In the data rows, 128 means zero.
In each game, the first row plays the second. By how much does the first row win? 10 means about a draw, 20 a big win and 0 a big loss. Wins can go round in a circle. Each row has two weighted sums of its numbers, A and B, taken from their middle values. A row wins by its A times the other's B, less its B times the other's A.
118 120 164 95 196 179 158 144 90 102 116 91 167 41 164
137 87 134 91 183 185 161 93 82 121 115 112 133 87 195 -> 11
167 97 96 143 133 124 121 113 113 147 125 131 98 116 123
96 130 195 95 165 151 158 126 113 111 118 139 157 134 132 -> 8
106 146 91 139 105 123 106 129 164 140 160 137 123 174 101
81 162 160 62 147 119 123 202 143 96 132 114 219 114 129 -> 12
93 168 168 112 108 111 117 127 147 101 95 79 145 174 114
103 133 198 91 137 134 142 128 153 118 93 131 141 115 139 -> 13
90 198 169 110 101 95 125 150 173 91 117 128 169 140 103
113 162 143 80 139 99 123 217 170 94 135 76 188 120 124 -> 12
93 133 117 126 139 137 130 168 155 98 160 114 183 153 153
123 128 98 80 85 119 116 170 90 86 180 142 150 147 99 -> 8
91 177 112 89 160 125 112 188 154 95 125 86 185 80 125
113 156 128 126 110 99 132 110 107 149 149 135 98 153 99 -> 7
113 105 157 135 162 174 194 132 114 95 136 125 151 120 180
135 124 150 165 140 178 171 101 94 152 78 114 100 107 167 -> 9
99 145 111 68 104 114 171 136 188 87 160 105 161 78 132
83 197 152 125 105 97 115 148 196 103 113 110 159 133 100 -> 11
105 110 173 145 149 147 99 111 180 136 100 123 127 110 119
138 95 115 74 100 110 106 96 100 111 177 139 114 145 92 -> 12
122 177 107 111 82 100 87 126 108 131 140 153 99 214 107
104 123 126 197 164 168 156 70 99 155 84 150 101 74 132 -> 6
143 110 104 89 101 97 93 136 108 106 158 105 112 156 110
150 116 121 161 108 116 79 131 106 185 115 174 91 163 102 -> 9
172 102 98 157 100 118 143 83 102 156 166 106 96 130 117
100 147 117 111 92 134 134 92 171 124 113 68 120 147 122 -> 13
184 104 87 162 122 132 157 70 75 157 148 124 112 100 162
147 154 93 125 121 111 65 169 120 108 147 121 135 101 95 -> 9
145 107 137 229 112 96 85 109 76 178 121 187 93 167 112
130 144 89 139 109 106 126 132 96 109 154 160 122 89 94 -> 8
129 145 125 95 146 141 134 168 143 91 135 101 179 104 143
130 110 79 144 119 95 107 109 168 157 159 129 99 133 108 -> 8
122 115 126 188 81 114 62 113 139 134 165 116 111 177 100
132 92 150 117 156 169 155 155 138 93 127 133 167 97 167 -> 5
133 130 162 131 133 171 140 87 116 146 87 120 92 104 158
103 102 184 118 132 147 183 98 113 132 83 118 114 109 131 -> 7
96 194 155 97 133 102 154 152 184 96 102 90 155 88 105
148 106 152 53 174 117 122 178 84 113 144 176 155 116 131 -> 8
148 96 95 116 97 97 133 72 123 139 187 101 92 149 111
96 198 178 106 104 111 102 145 192 96 107 92 153 159 101 -> 8
132 117 103 116 96 105 71 104 125 132 180 106 116 102 96
131 93 127 107 178 164 173 82 105 119 110 109 141 108 172 -> 9
161 93 119 205 96 129 154 57 80 200 135 152 99 147 126
80 200 195 130 131 98 101 145 191 99 95 99 175 92 103 -> 13
116 110 161 119 206 158 190 133 125 92 125 142 152 111 185
125 149 113 104 153 122 169 141 148 86 115 91 161 144 163 -> 11
122 120 107 119 120 135 149 126 155 94 146 140 165 160 182
97 169 143 124 107 99 142 172 166 102 98 115 156 103 128 -> 8
162 109 105 166 108 107 127 96 91 185 134 131 111 212 122
120 131 88 140 91 113 102 122 137 148 149 123 106 96 97 -> 13
129 116 110 174 80 111 109 80 141 157 155 120 76 161 94
99 166 139 113 121 133 119 124 146 107 102 91 120 124 102 -> 9
168 94 99 205 101 145 161 151 114 165 163 137 115 106 138
128 114 160 112 117 169 129 102 147 142 87 112 123 146 174 -> 19
85 129 93 94 113 151 164 144 151 87 140 98 148 103 147
131 93 126 132 83 88 101 120 82 132 184 77 109 189 122 -> 16
157 88 93 207 89 131 120 130 75 212 125 149 91 117 107
111 143 197 137 174 149 115 107 125 133 79 146 115 139 136 -> 14
82 142 134 114 95 118 132 104 192 106 129 105 141 145 136
99 109 153 114 174 159 116 142 84 100 128 125 181 72 151 -> 4
108 145 121 181 127 136 126 115 127 136 116 65 121 118 124
152 104 117 123 133 212 177 112 87 148 119 120 102 97 190 -> 6
146 112 137 96 176 178 137 151 116 103 113 122 186 75 167
132 114 127 156 136 191 166 83 117 147 77 121 107 94 170 -> 15
119 130 159 116 205 144 183 167 122 99 102 140 129 120 153
95 129 178 117 169 157 171 106 134 143 109 117 122 135 128 -> 9
118 125 82 142 99 117 71 122 132 145 152 133 98 187 108
92 166 150 107 115 112 88 138 194 104 129 129 156 127 104 -> 11
147 123 100 111 95 104 96 157 152 129 174 133 118 139 91
103 152 128 144 57 131 157 95 160 98 116 99 140 155 139 -> 12
141 85 97 194 112 106 138 125 126 185 135 164 93 128 103
150 96 144 115 183 184 190 126 127 104 105 105 164 156 194 -> 9
99 176 177 115 97 96 114 117 167 99 126 131 162 182 108
154 147 96 151 96 98 93 83 113 151 143 120 93 152 93 -> 11
99 136 95 161 121 108 98 135 174 122 169 137 104 177 93
131 117 175 141 126 98 85 92 90 148 123 183 99 131 106 -> 11
109 112 122 168 106 100 119 87 139 155 158 119 108 148 106
92 152 162 90 110 136 133 111 93 112 107 122 144 170 122 -> 10
87 163 120 115 94 115 99 124 152 108 99 120 139 100 112
110 119 161 119 164 153 123 174 139 95 135 139 180 99 155 -> 12
92 144 103 82 133 149 165 207 169 106 141 108 175 83 135
152 106 118 189 112 111 102 100 111 175 103 172 94 154 94 -> 8
106 140 95 76 130 103 99 134 107 94 164 126 134 159 99
122 106 158 165 125 193 153 127 150 163 89 128 83 104 160 -> 10
147 125 163 134 109 110 59 137 128 145 119 188 95 108 94
117 107 104 152 64 122 104 126 125 161 164 130 82 196 99 -> 7
160 89 136 123 180 143 156 111 93 138 156 149 151 127 166
158 115 98 143 131 114 71 110 124 173 102 169 102 127 112 -> 9
117 102 155 168 115 193 140 94 115 147 105 95 85 122 151
106 148 213 145 145 117 122 145 130 95 80 137 139 93 120 -> 19
149 84 87 86 114 112 125 135 115 104 172 84 120 114 97
90 179 124 136 104 95 99 121 151 125 131 139 121 139 108 -> 10
153 100 117 190 106 145 143 115 159 211 111 172 92 128 100
139 131 109 82 108 106 115 121 99 122 162 115 130 136 101 -> 10
106 163 103 114 104 103 95 117 139 131 132 141 104 174 98
127 101 123 88 190 197 174 116 76 115 107 153 124 68 158 -> 15
120 101 149 161 105 104 108 60 131 148 133 202 93 138 99
127 114 134 181 119 102 59 77 81 163 123 221 118 106 94 -> 10
112 154 93 129 142 133 138 181 104 103 122 117 165 141 165
102 156 145 111 124 114 147 204 138 104 137 110 202 95 137 -> 9
138 112 156 156 145 178 172 114 88 150 89 127 100 122 157
179 83 93 131 122 126 158 114 99 149 152 163 102 98 138 -> 6
140 97 143 129 77 108 123 103 131 162 102 163 83 151 114
163 95 97 157 122 148 132 126 141 179 137 170 96 174 120 -> 11
151 117 162 113 183 180 163 148 114 105 108 96 167 93 190
101 193 194 112 112 93 49 166 171 93 107 95 183 147 108 -> 13
147 95 143 122 138 198 218 92 97 119 134 101 132 107 198
136 96 137 111 179 175 186 107 101 88 108 81 162 79 192 -> 9
110 169 131 107 61 93 100 132 117 138 128 124 94 191 111
101 152 93 169 90 104 119 104 169 147 152 134 77 140 98 -> 9
135 118 89 171 78 108 113 153 101 140 160 114 111 196 111
92 165 140 102 78 132 126 126 140 109 98 85 119 121 110 -> 10
135 133 175 161 160 140 120 158 109 132 82 151 119 169 142
156 96 113 152 153 106 134 107 96 113 140 175 125 128 110 -> 16
96 167 180 83 109 99 96 141 198 96 123 79 148 99 106
99 150 122 108 82 107 88 129 152 133 147 118 123 173 103 -> 11
136 132 124 150 127 116 113 80 138 157 137 84 96 201 109
162 122 136 139 147 93 110 93 99 156 111 186 86 121 105 -> 17
117 128 95 161 80 106 89 100 116 159 129 144 95 165 102
93 155 107 123 115 104 91 146 123 125 138 182 113 148 111 -> 12
103 130 178 124 205 152 109 132 104 97 98 112 149 80 160
131 127 100 126 113 101 83 137 123 129 169 152 137 127 93 -> 11
107 163 122 112 102 94 143 152 162 105 138 144 110 125 101
98 173 175 83 108 102 127 152 188 97 119 91 170 108 129 -> 9
118 101 143 181 130 191 160 104 93 166 84 130 111 97 165
96 188 156 118 110 102 118 145 209 91 101 116 160 106 115 -> 18
145 120 133 151 136 161 163 96 101 151 84 119 86 92 171
122 163 129 113 114 144 142 114 147 119 97 94 124 119 127 -> 10
138 95 99 145 101 107 101 121 89 128 180 137 147 105 101
97 145 143 86 141 113 173 182 167 89 142 100 199 145 149 -> 6
113 148 190 156 184 122 156 133 137 111 91 152 141 94 138
105 148 194 106 147 131 133 112 141 125 96 144 162 123 131 -> 11
109 175 146 82 96 92 133 141 148 87 100 99 150 110 114
110 115 163 91 187 168 188 156 86 100 107 153 148 110 141 -> 8
138 147 74 138 108 96 116 134 123 113 166 111 140 118 103
84 166 148 107 104 107 124 150 238 99 119 93 129 124 96 -> 11
93 181 167 84 103 113 115 186 169 88 125 114 176 148 116
101 160 134 127 120 144 139 164 143 117 112 105 139 131 130 -> 8
79 160 126 93 137 110 104 212 156 97 144 100 196 92 138
132 121 158 149 123 179 149 97 164 143 81 159 101 82 137 -> 13
120 109 142 122 139 179 144 79 114 166 91 118 110 117 153
110 96 152 100 180 174 155 127 122 95 133 106 131 99 170 -> 11
129 113 106 185 79 107 96 76 161 163 141 151 120 204 108
89 167 109 118 90 128 174 115 142 114 99 104 141 141 123 -> 5
137 95 152 108 172 177 181 119 99 94 115 129 150 93 188
202 97 93 183 144 131 123 116 88 166 135 144 92 139 167 -> 11
155 98 144 186 118 93 129 89 106 179 127 184 93 117 99
177 96 92 115 117 117 125 146 113 133 159 132 91 188 124 -> 10
128 95 156 110 184 184 189 115 132 109 139 113 161 80 168
145 131 71 111 103 155 150 102 154 93 140 76 146 122 149 -> 12
89 143 109 95 116 102 81 108 151 135 161 121 114 189 103
102 162 150 113 101 116 145 171 175 99 109 92 167 177 146 -> 5
108 172 152 151 148 118 142 188 101 91 123 111 207 81 120
159 112 103 175 123 119 101 151 122 142 170 160 123 157 105 -> 8
149 97 99 183 119 129 102 91 139 184 102 179 95 133 93
130 162 120 124 89 114 88 111 134 138 140 146 106 156 99 -> 9
141 127 101 106 114 95 143 172 133 113 165 126 127 120 98
145 101 102 177 97 92 104 82 97 178 110 176 116 106 108 -> 14
224 91 94 184 137 134 102 72 136 178 131 154 109 104 157
126 116 88 153 113 107 98 126 113 130 173 124 118 166 104 -> 10
145 129 118 86 119 112 103 154 129 111 181 115 164 147 93
115 153 100 119 80 125 125 153 120 146 142 120 107 196 99 -> 11
147 118 100 145 127 105 86 108 67 111 171 123 159 105 96
121 150 120 144 126 105 99 106 133 121 156 87 136 166 102 -> 11
149 98 82 134 123 107 104 99 124 151 138 178 144 95 101
96 102 147 94 193 153 186 84 119 95 115 152 175 106 153 -> 7
157 94 131 106 129 112 148 96 98 134 156 139 111 160 123
106 126 118 124 124 144 171 152 172 99 141 106 174 144 156 -> 11
180 102 91 167 126 152 158 83 97 187 152 153 104 157 157
161 111 103 120 97 113 72 156 123 98 164 91 129 157 101 -> 10
132 152 97 121 104 105 72 155 105 152 123 134 88 168 102
122 130 172 129 131 148 170 142 87 107 86 102 135 117 159 -> 9
192 94 106 162 144 114 127 138 92 161 123 143 74 93 130
134 130 93 152 128 110 136 102 165 134 144 66 112 153 94 -> 10
92 171 149 109 109 99 116 137 209 106 128 72 143 139 117
187 112 113 122 198 159 161 141 104 137 129 126 148 132 164 -> 17
116 147 142 98 136 119 103 176 172 92 151 113 199 153 137
145 123 152 150 141 109 121 87 111 179 113 198 76 116 101 -> 13
